In the data rows, 128 means zero.
Here are some points, one per row:
[127,132,101,115,99,133,162,126,102,91,101,149,138,89,161,103,133,142,
 94,132,108,142,121,130,136,145,140,131,116,73,91,154,137]
[92,134,158,148,122,124,106,122,99,116,140,162,106,148,99,103,119,134,
 181,120,80,136,135,131,119,129,129,93,105,131,112,120,121]
[96,159,115,112,126,139,84,137,130,172,140,112,85,114,142,136,114,137,
 100,112,129,72,162,117,158,136,137,116,155,148,138,131,135]
[131,131,151,146,110,133,122,139,148,154,140,148,120,126,150,135,95,115,
 129,140,132,142,156,146,123,126,125,113,122,157,164,157,103]
[143,166,98,132,138,150,109,91,157,98,90,134,177,165,169,179,127,139,
 142,80,172,129,111,82,110,82,120,102,109,116,99,176,143]
[127,99,172,196,138,146,156,107,159,125,108,109,153,144,116,159,139,133,
 136,157,141,96,131,128,119,142,104,125,100,103,133,87,137]
[114,106,152,147,168,111,144,139,101,148,98,57,117,166,155,144,176,128,
 141,153,97,127,74,165,185,142,109,172,141,154,124,160,189]
[133,119,129,124,151,96,145,73,104,86,108,128,122,114,150,129,104,130,
 112,118,117,128,115,132,90,160,110,125,148,138,113,118,146]
[133,129,159,114,121,73,127,123,147,131,162,136,128,103,81,88,136,85,
 142,134,154,107,102,123,131,138,120,110,167,90,122,162,179]
[133,126,143,102,161,171,151,135,132,140,140,110,117,155,122,162,166,93,
 128,60,120,122,120,80,97,77,150,137,134,97,95,144,139]
[168,127,89,104,189,158,180,160,125,112,131,133,139,118,115,187,125,115,
 144,92,100,105,130,108,91,64,121,98,151,149,121,144,161]
[105,118,104,114,111,112,97,144,153,154,158,122,127,86,136,173,138,144,
 157,106,135,104,156,102,137,160,116,138,104,173,137,120,128]
[157,141,107,151,98,120,162,95,158,139,114,140,60,123,155,134,113,140,
 140,123,124,158,129,147,101,110,155,144,139,109,65,89,178]
[105,133,108,129,155,196,92,111,131,118,209,99,139,137,89,101,116,154,
 136,117,163,169,83,140,147,154,129,83,142,112,61,138,116]
[145,145,130,120,113,113,160,89,109,107,144,104,125,151,150,144,124,144,
 134,125,102,143,143,113,119,185,149,123,137,109,166,147,139]
[104,111,151,132,110,117,124,144,153,118,152,91,118,87,128,134,100,178,
 120,104,129,108,133,116,131,120,148,150,135,145,126,146,113]
[133,149,115,120,126,92,150,91,122,132,145,108,140,89,78,127,126,94,
 124,103,157,135,152,170,148,117,123,138,128,113,125,131,136]
[163,108,143,98,105,130,85,152,122,150,112,114,151,114,124,156,101,111,
 111,114,152,109,111,103,130,152,123,143,123,139,129,108,106]
[99,127,126,86,116,147,97,94,127,133,63,116,148,135,105,152,160,145,
 182,158,134,142,134,124,130,91,84,193,217,94,131,102,84]
[140,140,98,186,151,92,133,148,111,158,156,191,186,161,125,132,108,140,
 126,134,149,173,160,96,126,133,172,214,159,159,125,117,119]
[116,97,115,124,159,131,127,116,133,149,117,137,97,140,147,123,104,151,
 98,132,144,97,136,149,133,122,127,122,131,135,123,122,76]
[130,133,115,136,132,119,163,108,98,113,112,153,112,133,140,118,122,117,
 139,133,146,139,126,158,111,169,151,103,125,115,129,176,120]
[161,97,104,136,104,123,102,116,100,77,145,128,104,163,77,108,151,133,
 82,217,148,115,142,85,142,56,144,112,128,149,153,126,124]
[111,115,95,146,105,92,151,101,112,126,120,138,109,121,134,132,110,117,
 140,145,110,127,114,90,105,145,140,86,143,105,121,126,129]
[145,102,134,96,145,131,116,148,142,172,98,122,101,112,123,112,145,134,
 122,108,127,130,132,153,118,139,138,131,111,139,123,127,82]
[119,138,132,112,141,120,121,123,146,158,122,133,111,122,131,140,86,145,
 124,140,134,112,129,137,121,114,132,135,87,157,154,124,113]
[119,114,116,107,115,108,151,93,124,135,144,143,130,135,161,132,142,82,
 110,136,117,159,138,130,112,155,129,119,147,125,135,113,152]
[118,120,119,134,122,178,107,159,146,143,138,138,107,126,102,174,85,94,
 108,150,134,132,144,156,136,130,130,151,123,120,133,119,142]
[117,148,102,99,137,99,125,122,122,103,134,106,145,97,106,106,111,91,
 120,118,143,163,147,159,151,110,143,119,139,97,139,120,171]
[141,158,129,97,105,155,102,117,88,109,154,139,149,134,108,126,116,144,
 150,103,109,138,119,142,184,118,134,118,78,138,120,107,136]
[137,82,149,100,127,121,97,173,144,158,97,137,123,124,109,110,110,166,
 115,101,146,170,135,124,113,113,142,103,121,131,153,141,130]
[168,113,163,106,111,158,140,165,132,119,122,159,120,126,140,117,100,102,
 122,139,124,94,122,130,124,171,115,182,127,148,109,150,120]
[141,134,123,153,99,147,116,139,177,124,144,117,109,132,152,134,112,134,
 107,133,102,131,163,146,158,134,97,125,142,118,119,157,108]
[138,154,113,185,158,92,134,163,116,118,125,134,136,133,162,115,136,139,
 117,121,137,159,88,132,175,120,151,184,151,137,133,118,130]
[93,183,164,68,168,93,110,140,177,178,138,102,116,136,160,90,105,152,
 101,153,155,127,142,95,127,118,113,134,111,151,111,121,129]
[151,132,78,104,109,109,149,105,126,158,99,137,125,126,115,130,153,105,
 141,140,114,152,121,102,136,165,160,119,107,110,109,138,115]
[131,110,124,125,106,135,89,133,159,118,130,118,133,129,188,132,110,103,
 121,167,85,138,92,111,103,163,110,97,127,120,149,145,118]
[83,115,107,175,146,99,106,149,97,171,101,98,121,165,129,142,162,120,
 158,124,117,156,88,137,171,129,162,136,123,140,144,157,146]
[161,109,150,114,152,145,86,142,144,126,146,132,108,139,142,152,125,120,
 124,139,142,124,146,148,149,166,128,150,126,111,155,129,107]
[129,128,100,108,125,94,102,158,120,56,147,115,137,150,106,129,189,149,
 136,171,119,98,155,136,93,114,146,156,64,151,92,124,123]
[107,179,112,114,117,158,163,136,138,103,116,99,117,142,104,129,121,155,
 197,147,136,116,89,140,115,109,82,180,192,107,176,142,61]
[135,163,142,104,139,131,138,141,97,107,167,153,172,141,132,109,123,161,
 132,128,108,132,131,164,158,133,108,67,123,138,106,127,122]
[112,162,124,124,139,146,83,147,117,77,139,107,111,123,95,112,170,107,
 89,169,113,137,143,114,75,124,144,134,129,199,78,128,134]
[155,111,101,123,133,137,129,169,155,143,106,131,121,128,153,131,105,119,
 141,169,121,134,126,152,128,139,126,109,121,117,95,142,95]
[125,120,141,154,139,171,172,123,152,138,102,127,157,115,119,97,168,139,
 101,121,128,121,166,123,140,150,103,131,105,132,154,98,132]
[103,117,158,101,171,106,140,182,146,120,124,125,115,140,109,147,118,164,
 105,129,122,119,136,129,143,143,159,117,147,118,135,119,98]
[103,150,118,83,80,153,123,147,147,129,94,162,149,133,127,138,161,146,
 189,139,132,133,108,146,107,93,72,151,191,134,174,152,138]
[117,146,152,134,99,92,170,97,136,111,131,121,136,121,90,131,128,111,
 106,103,125,128,133,127,124,150,126,150,139,118,92,152,132]
[130,146,120,111,179,157,150,143,135,116,163,157,121,121,145,159,185,97,
 141,113,120,128,128,70,134,81,129,122,105,71,133,161,117]
[151,141,133,128,70,148,131,149,89,101,168,86,105,154,137,135,196,130,
 75,180,178,138,128,132,113,92,139,96,124,150,130,101,122]
[160,133,118,124,175,163,144,103,144,131,147,148,118,153,138,136,146,94,
 142,81,128,107,131,91,100,77,107,120,127,134,133,191,129]
[129,123,183,125,171,138,146,131,67,107,150,114,136,111,182,165,134,77,
 153,90,128,135,164,87,105,53,136,127,122,102,123,156,109]
[84,77,139,124,127,141,94,126,167,102,127,135,134,129,114,129,92,141,
 119,123,120,143,146,136,130,116,136,149,109,138,152,154,141]
[105,134,113,165,153,153,120,136,118,141,87,97,131,138,146,75,122,123,
 158,127,214,93,165,109,124,153,125,138,102,121,137,102,150]
[116,114,136,118,110,148,121,119,102,117,176,170,105,114,110,110,142,130,
 163,96,106,127,91,108,157,137,145,111,129,158,113,80,129]
[160,134,138,153,94,134,115,125,99,85,137,107,91,139,106,116,184,145,
 107,132,159,124,136,146,72,112,117,107,107,204,123,153,114]
[119,134,99,197,163,110,125,147,97,170,101,139,131,120,100,108,130,112,
 92,125,115,127,73,127,144,117,72,152,121,141,118,147,131]
[138,103,164,134,119,139,131,142,143,152,144,143,110,76,147,168,115,175,
 134,160,147,110,136,153,132,119,131,133,137,135,108,138,148]
[126,83,161,107,115,139,147,90,120,147,164,144,172,182,109,105,134,153,
 142,125,115,134,117,149,123,124,134,104,128,153,92,118,121]
[129,117,74,172,141,111,125,139,101,166,177,130,174,140,152,79,120,172,
 95,118,95,110,118,119,111,109,130,172,158,112,167,126,144]
[109,136,126,115,114,131,168,83,81,153,144,130,131,99,101,127,120,97,
 122,138,146,127,134,163,123,126,143,145,96,105,150,158,139]
[144,130,139,162,138,166,143,114,156,114,95,95,131,141,114,91,115,106,
 133,144,54,117,143,127,129,119,151,133,112,128,166,88,120]
[138,144,151,131,117,130,94,118,191,113,114,149,104,134,142,133,131,105,
 93,100,108,120,104,143,149,137,133,140,110,137,152,116,98]
[125,98,162,111,118,122,114,132,132,156,130,128,114,128,151,146,119,152,
 110,133,144,87,133,122,156,118,164,131,147,122,128,121,113]
[112,139,149,154,164,174,119,146,112,121,83,120,129,101,125,107,148,163,
 126,130,173,137,183,84,136,183,112,121,130,118,171,110,185]
[151,139,119,145,119,137,154,157,159,148,79,104,175,117,117,96,133,138,
 151,146,160,71,143,100,163,132,155,100,137,152,143,124,168]
[127,117,132,174,137,94,124,145,103,154,119,103,133,125,145,132,146,120,
 113,124,126,166,87,126,174,111,54,161,112,144,132,134,173]
[157,137,133,114,156,85,139,96,121,132,142,107,116,85,118,132,112,107,
 166,160,144,155,120,136,103,136,123,130,117,99,128,111,150]
[169,105,103,114,149,78,116,95,131,111,144,119,132,105,113,110,144,112,
 138,100,140,148,165,159,133,142,102,111,159,115,139,132,155]
[144,152,131,121,134,137,105,99,79,131,162,118,171,128,119,143,90,118,
 143,138,112,115,102,128,137,137,118,86,137,170,95,93,106]
[146,181,124,180,126,105,70,156,116,174,141,156,173,125,122,138,167,176,
 100,118,116,117,102,152,41,154,160,160,135,80,149,129,144]
[116,72,121,135,95,135,121,136,142,102,122,154,117,120,160,105,109,124,
 119,133,111,119,133,100,145,134,114,144,126,115,104,139,99]
[153,163,172,128,137,125,116,94,133,127,163,183,124,139,116,113,134,159,
 168,148,112,144,128,143,159,118,124,114,95,138,106,117,124]
[160,151,135,134,127,96,123,87,105,107,113,95,110,109,82,116,107,118,
 125,87,142,128,119,129,131,145,154,124,144,101,142,149,123]
[144,88,93,104,128,159,100,115,140,124,110,120,128,108,161,136,111,157,
 110,126,114,118,115,160,132,130,147,141,106,136,142,126,117]
[131,137,117,117,88,114,174,108,149,119,128,127,119,123,143,106,100,127,
 136,139,118,185,92,90,113,130,151,125,104,125,139,138,156]
Along one direction, these points spread out more than along any other. Take the direction at right angles to it along which they spread out most. Then take the direction at right angles to both along which they spread out most. Go by this last direction. How many in every 100 of the points above lie lower along it than each point below? Round to a whole number. More than half of the points above lie lower than the first one.
[107,138,132,103,132,134,145,69,106,133,94,162,138,131,112,151,119,123,
 84,163,104,130,110,114,115,154,151,122,121,104,124,139,157] 67
[129,124,152,169,122,145,163,129,158,135,101,112,151,81,136,105,173,117,
 121,123,125,110,120,114,147,130,146,107,119,134,147,86,102] 47
[112,132,134,146,90,132,132,156,131,123,83,131,130,135,134,161,96,127,
 104,137,79,155,174,127,140,141,127,100,150,137,104,156,101] 47
[106,101,118,125,117,118,129,142,147,169,138,111,139,106,130,126,123,123,
 124,136,114,125,165,134,114,125,99,130,100,127,116,132,76] 29
[136,134,155,113,90,143,103,150,89,130,149,126,132,171,133,71,100,102,
 162,105,92,110,129,160,112,108,127,124,114,104,95,85,143] 67
[106,100,136,114,142,144,136,170,146,124,127,136,135,106,129,151,94,114,
 110,121,162,141,81,155,105,139,147,125,114,148,146,99,104] 37
[155,123,140,137,121,132,121,139,100,122,140,151,109,136,93,131,133,136,
 146,121,77,160,129,121,140,137,100,87,131,122,111,76,112] 67
[79,165,127,94,104,139,123,120,111,120,75,167,128,127,160,129,152,145,
 161,120,157,137,98,139,118,80,76,149,184,135,164,113,93] 12
[142,128,89,100,98,110,180,104,134,130,134,121,111,188,125,121,121,112,
 113,97,129,148,141,120,131,159,122,129,131,124,138,114,150] 67
[97,123,131,125,118,88,129,184,145,117,132,121,103,159,109,165,85,155,
 113,103,166,98,127,109,137,131,91,113,90,109,145,104,127] 17
[99,136,94,119,137,77,130,92,124,106,132,158,120,129,138,133,155,95,
 121,106,141,85,134,176,139,136,141,108,145,105,123,104,149] 86
[107,111,148,181,135,137,142,146,167,115,104,117,167,120,139,109,137,84,
 156,140,138,110,148,140,119,129,157,108,138,143,145,95,133] 46
